The rows of Y fall into a few groups, and each row is roughly a mix of its group's hidden directions.
Y, 107 rows:
[[ -2   7  12 -16   0   4  33  -1   7   5  21]
 [  5   7 -14  -4 -15  14 -26 -14  15 -12   7]
 [ 18 -16  11 -15   7  -2 -15  23 -15  -8   4]
 [  6  17  17 -11 -11  -9  27  -6  10  14  -5]
 [-28  -3 -10  -4  18  19   4 -12  -1 -18   1]
 [  1  -8   9   6   5 -13 -18 -32  -9  14  -5]
 [  2  -7  -1  15   4  12 -32   2   3 -21 -10]
 [ -1  -8   7  18 -24  -8  27  -6   0  -8  11]
 [ -8  17  16   5  -3  -1  -7 -10  27  -1 -22]
 [ 15   5   5 -15  24  -5 -16   3  -4  25  -7]
 [ -2  -6 -10  -4  -3 -10  -3  -6   4 -24  33]
 [  4 -21  29 -14  -3   3   4 -13 -16   4   8]
 [ 27 -14   0  -5   4 -24  10  15  12   1   6]
 [  1   5  -2  22   0  27   4 -15  20  11   6]
 [  9 -21  -3  15 -20   0   5  -9  23 -12  -8]
 [ 31  -6  13  -4  -7  21  -8   7  12  -3   9]
 [ -1 -20  12  17  -1  -2  10 -16 -17  13  20]
 [  0  16  -8 -21  29   7 -12   9   8  -6  -6]
 [  5 -10  -5 -13   2 -37  10  -9  11   1   6]
 [  8  -4   3  10   4 -14  22  -4 -31  -1 -11]
 [-13   4 -25 -10  -3  -2 -29   3   7   1 -15]
 [  3  -1 -16   1 -14  18 -26 -10  20  -3  -8]
 [  2  16  -9   6  11  11 -30  17  -8  -4 -13]
 [  5   8   0 -13   3 -32  25  -7  -2   1   7]
 [  7 -16  12  12 -20  10  -3   7   6   9 -28]
 [-11  -7 -17  14   6  15  17  14 -22  11   5]
 [-19  -8  -4  15  -2 -10  11 -27 -14  10 -11]
 [ -2   0   9 -13 -21  17  11  -2 -17  -1  25]
 [-12  10   4 -19  18 -11 -24  15  10  10  -2]
 [-21 -12 -16  11   7 -16   4  -3   0  -1  28]
 [-21 -10 -10   1  -3  -3 -25  -1  27  -4  -1]
 [ -9  22 -15  18  12  -8  -1  22  12  -4  -9]
 [ 19  -4  -3  11   1  -3 -27  19  -9  14 -12]
 [  5   5  -9   0  14  -6  -1  32  16   6 -20]
 [  7 -11   8  -9   1  10 -17 -22 -18 -17  16]
 [ -4   4 -16 -19  -8 -20 -13  -6  24 -10   6]
 [ -7   8 -11  19  -2   3 -30  -5 -15 -16   6]
 [-18   0   0   7  11  18  27   1   6 -22  -4]
 [ 10  13 -10   8  13  -4 -18 -26 -20  -3  -5]
 [-11  12 -17  13   1   9   8   6  32  -7   6]
 [  0  22   0 -25  22  -5 -11 -11   3  10   0]
 [ 10  19   3 -13  -2  -1  22  19  18 -14   6]
 [ 13  24 -22 -17 -13   8   8  -1 -11  -7  10]
 [  1   8 -10 -26  16  -9  19  12   7  15  -7]
 [ 19  -2   3   0  11 -24  -3  -3  -2  -4  30]
 [ -5  31 -13   9  -9   4  -8 -16   3  20   3]
 [-12 -10  -5  -4   2  25 -14   6  12 -12 -25]
 [  3   0 -22  14 -11  22  -3  -3  24 -13   1]
 [ -2 -12 -15   7 -20  19   3   2  24 -16   4]
 [ 14  10   2   5  -6  -2   8 -20 -34   0   6]
 [  1  -1  -2 -18   6  10  24  22  16 -12  12]
 [  7 -35 -11   0   8   3  -9  17   8  -8  -5]
 [-13  -2  -3  13 -12  -2  26  -4 -13  -5  26]
 [-24   1  13 -16  -2 -24   6 -12  15  -2   9]
 [ 16  16   7  16  13  -2   9  18  -2   4 -25]
 [-20  -3  13   7  -5  23  18 -13 -13  14  -2]
 [-10   8  -5 -14 -17  23  -6  -3 -21  13  12]
 [ -5   5  30   3  -7  20  13 -16  -2  11   7]
 [ 11 -23   8  -3   9  12  -8 -12 -28  -9  -3]
 [-10  -3  -3  -2   5   6 -11  17  17  26 -21]
 [ 17  16   2  -9  -7  10  18   0  -4  11 -28]
 [  5  14  19  -7  20   3  -8  -6   7  -7  28]
 [-17  25  -1  -7   1  -4  19 -19  -4  -5  17]
 [  0 -27 -20 -12  -3 -12  -9  -5   0  -2  22]
 [ 24  -5 -12  -4  -8 -19   7 -27   6   2   6]
 [ 11  -2  14   7  -2 -18   1 -20 -23  15 -13]
 [-19  -5  -5  -6 -19   6  14  -1 -26  17  -5]
 [ 20  -2   2   5  31 -11   2  10  -9 -15 -11]
 [ -4 -23   8   1  18  17   5  22  13   6 -11]
 [-18  13 -18   9  16  21   5 -10  -4  -9  15]
 [  3   6  23  22   7  11 -21   3  12  -6 -14]
 [  0   2 -10  -9   7  -3   9   9  17 -34  15]
 [ -5  11 -18  20 -11   0  15 -24  -3 -13   8]
 [ -1  -7  24 -18  -2  23  -1 -10  15  10 -10]
 [-25  -1  -1   2  24 -13   5  11   3  14 -17]
 [-19  13   5  -2   2  23 -12  22 -10 -11   9]
 [-11  11 -24  -3  -1   7 -12  16 -18   0  20]
 [-31   6   7  12  -3  16  17 -13  -3  10   3]
 [-12 -14  22  -3  30  -6  -2   4  14   1   2]
 [-15  20 -15 -11 -14  -6  10 -21  14  -1   7]
 [ -5 -11   5  24 -24   2  17  -3  -6 -12  16]
 [ 29  -1  15 -13 -20  -1  -7  15   0   9  -1]
 [-17 -14 -29  12   3  -8  -4   4  19   8  -4]
 [  7  21 -18 -11   9  20 -14  19  -6  -3   6]
 [-12 -28   3  -1  -4   9 -16 -11  -6  -2  24]
 [-26   8   4  26  12  -1  -8   9  17  -2  -5]
 [ -3 -20  19   1  10  -3  21   7 -15  17 -13]
 [  4   2   6   0   0   4  -7 -30 -15 -16  23]
 [  6  13   8  -8 -13  13  15 -14   6  12 -28]
 [ -6   7 -17  -1  11  19  -2  24  23  -7   3]
 [ -4   0   9 -15   7 -25 -14  10   5 -18  20]
 [-10  11   3   3   3  24 -17  27  -2  -6 -10]
 [-12 -15   2  -2  -1  26  -2   8 -25   1  16]
 [ -1   1 -21  13 -21 -11  15   2  -7   6 -24]
 [ -2   0   4   4   2 -28  10 -20 -21 -16   5]
 [ -9  -1  -9  12   0 -13  16   0 -18  17 -26]
 [ 11 -19   6  -3  22  16 -13  15  -7  10  15]
 [ -5  20  -6   7   2 -15 -15   1  30 -12  -5]
 [-11   3  11  11  11  16   3  -1  14  33  -5]
 [ 12  12  14   3  14 -25  10 -21  -3   4  13]
 [ -8 -17  16 -11  11  28   4  -6   1   6  18]
 [  0   7  -4  -4  27  13 -13  23  18   5  -5]
 [  9 -10   8   1  -7  -5 -11 -10  -3  -7  38]
 [ 13   5  -5 -23 -16  -7 -17 -15  20  -9  -2]
 [  2  14  -2  22   9  12 -10  18 -14   2 -22]
 [-20   8  -4 -15  21  13  10  -9   9  -6 -20]
 [ -7  28   5  -1  10 -19  16  -2 -16   7  13]]
Here is one row of each group, with its name. Which group are the others in?
[-7 10 10  2 23  4  1 15 30  8  8]
J
[  2  -8 -10  15   1   8 -33   8  -3 -19  -5]
E
[-11  17 -28  13  -3  22  -1  13  -1   1  -3]
U

[ 19  22  17  11 -18  -5  -7   7   3   7 -16]
E
[ 11 -11  26  -8  12  -2 -18 -18  -3  -7  14]
J
[ -2  18  10  19  11  24   3  15  -4 -16  -7]
E
[  3 -26   5 -13   1 -13  21  -4  -6  19 -12]
U
[  5  -1  11   9   7 -15  10 -20  -9  -2  31]
E
[  2  -6  19 -15  15   2  15  20 -14  -9  16]
J
[ -1 -24   1   0  10  33   3   1 -16  -4  -1]
J
[ 10  15   4  -6  26   7 -28   5  -4   6  -8]
E
[-14  10  -7 -15   3  -4 -23 -27  -7   5   9]
E
[ 13  20  -4  -4 -13 -18  17  17   5  -6  16]
E
[  3   2  30 -17  13   2  -1   6 -12  11  18]
J
